[[136 126]
 [119 128]
 [128 132]
 [126 153]
 [137 125]]
->
[[136 126]
 [119 128]
 [128 132]]

[[141 118 120 117 130]
 [132 121 141 116 111]
 [132 119 137  99 125]
 [125 143 127 143 136]
 [135 123 141 129 109]]
->
[[141 118]
 [132 121]
 [132 119]]

[[147 121 135 138 132]
 [134 119 142 153 125]
 [141 130 115 136 134]
 [120 128 149 139 115]
 [137 133 116 126 131]]
->
[[147 121]
 [134 119]
 [141 130]]

[[132 116 126 149 122]
 [149 120 122 119 140]
 [142 149 110 145 139]
 [120 143 109 145 119]
 [139 120 129 140 133]]
->
[[132 116]
 [149 120]
 [142 149]]

[[132 106 134 137 130]
 [139 127 147 109 142]
 [125 146 119 122 125]
 [111 148 109 118 137]
 [120 129 115 130 125]]
->
[[132 106]
 [139 127]
 [125 146]]

[[151 154 130 105 121]
 [101 135 121 115 109]
 [105 142 120 131 100]]
->
[[151 154]
 [101 135]
 [105 142]]
---
[[122 122 111 134 148]
 [129 115 119 148 154]
 [129 116 127 149 150]
 [120 119 122 127 124]
 [121 125 126 116 130]]
->
[148 148 127 119 121]

[[150 123 149 113]
 [123 152 117 123]
 [144 102 132 120]
 [118 146 119 127]]
->
[113 117 102 118]

[[112 147 130 104]
 [132 109 145 128]
 [146 131 153 112]]
->
[104 145 131]

[[140 128 128 132]
 [111 129 137 115]
 [112 107 153 127]
 [140 129 119 135]]
->
[132 137 107 140]

[[150 120 122]
 [129 146 120]
 [144 131 130]]
->
[122 146 144]

[[110 118 151]
 [123 109 139]
 [105 121 153]]
->
[151 109 105]
---
[[132 121 116 122 102 128 126 149 147 149]
 [130 124 111 127 111 125 127 146 134 156]
 [141 143 145 128 117 117 144 111 141 144]
 [124 137 108 141 128 131 147 127 149 147]]
->
[[149 132 121 116 122 102 128 126 149 147]
 [156 130 124 111 127 111 125 127 146 134]
 [144 141 143 145 128 117 117 144 111 141]
 [147 124 137 108 141 128 131 147 127 149]]

[[125 130 120]
 [128 134 115]
 [130 134 126]
 [124 127 130]
 [127 134 136]
 [122 127 128]
 [125 134 134]
 [123 128 120]
 [122 129 155]
 [124 129 129]]
->
[[120 125 130]
 [115 128 134]
 [126 130 134]
 [130 124 127]
 [136 127 134]
 [128 122 127]
 [134 125 134]
 [120 123 128]
 [155 122 129]
 [129 124 129]]

[[127 132 120 127 131 143]
 [123 121 136 118 127 116]
 [117 122 125 136 127 114]
 [119 130 124 129 132 104]]
->
[[143 127 132 120 127 131]
 [116 123 121 136 118 127]
 [114 117 122 125 136 127]
 [104 119 130 124 129 132]]

[[125 137]
 [134 128]
 [134 129]
 [146 127]
 [129 106]
 [128 121]
 [131 148]
 [127 126]]
->
[[137 125]
 [128 134]
 [129 134]
 [127 146]
 [106 129]
 [121 128]
 [148 131]
 [126 127]]

[[139 139]
 [126 109]
 [111 126]
 [152 131]
 [128 146]
 [137 143]
 [121 146]]
->
[[139 139]
 [109 126]
 [126 111]
 [131 152]
 [146 128]
 [143 137]
 [146 121]]

[[112 109 123 116 125 133 134 130 137 124 128 126 109 123]
 [112 108 124 116 125 133 133 131 139 121 128 128 108 123]
 [119 108 124 123 123 129 129 132 143 121 125 132 108 124]
 [118 107 124 122 123 129 129 131 142 120 125 132 108 124]
 [117 108 123 122 123 128 129 131 142 121 125 131 108 123]]
->
[[123 112 109 123 116 125 133 134 130 137 124 128 126 109]
 [123 112 108 124 116 125 133 133 131 139 121 128 128 108]
 [124 119 108 124 123 123 129 129 132 143 121 125 132 108]
 [124 118 107 124 122 123 129 129 131 142 120 125 132 108]
 [123 117 108 123 122 123 128 129 131 142 121 125 131 108]]
---
[[128 117 110 128]
 [103 130 121 101]
 [109 130 107 126]]
->
[[128 117]
 [103 130]]

[[105 125 140 131 137]
 [121 116 134 139 130]]
->
[[105 125]
 [121 116]]

[[115 148]
 [147 104]
 [110 150]]
->
[[115 148]
 [147 104]]

[[110 114 135 120]
 [127 116 150 152]
 [142 128 144 122]
 [145 129 142 120]
 [113 146 149 144]]
->
[[110 114]
 [127 116]]

[[128 126 115 108 128]
 [134 117 143 127 114]
 [134 130 124 134 141]
 [139 129 133 109 121]
 [130 153 120 150 125]]
->
[[128 126]
 [134 117]]

[[137  99]
 [149 125]
 [150 124]
 [120 115]]
->
[[137  99]
 [149 125]]

[[127 112 121 108]
 [136 154 130 107]
 [133 119 112 155]
 [129 120 119 154]]
->
[[127 112]
 [136 154]]

[[157 112 110 121 141]
 [135 118 119 103 152]]
->
[[157 112]
 [135 118]]
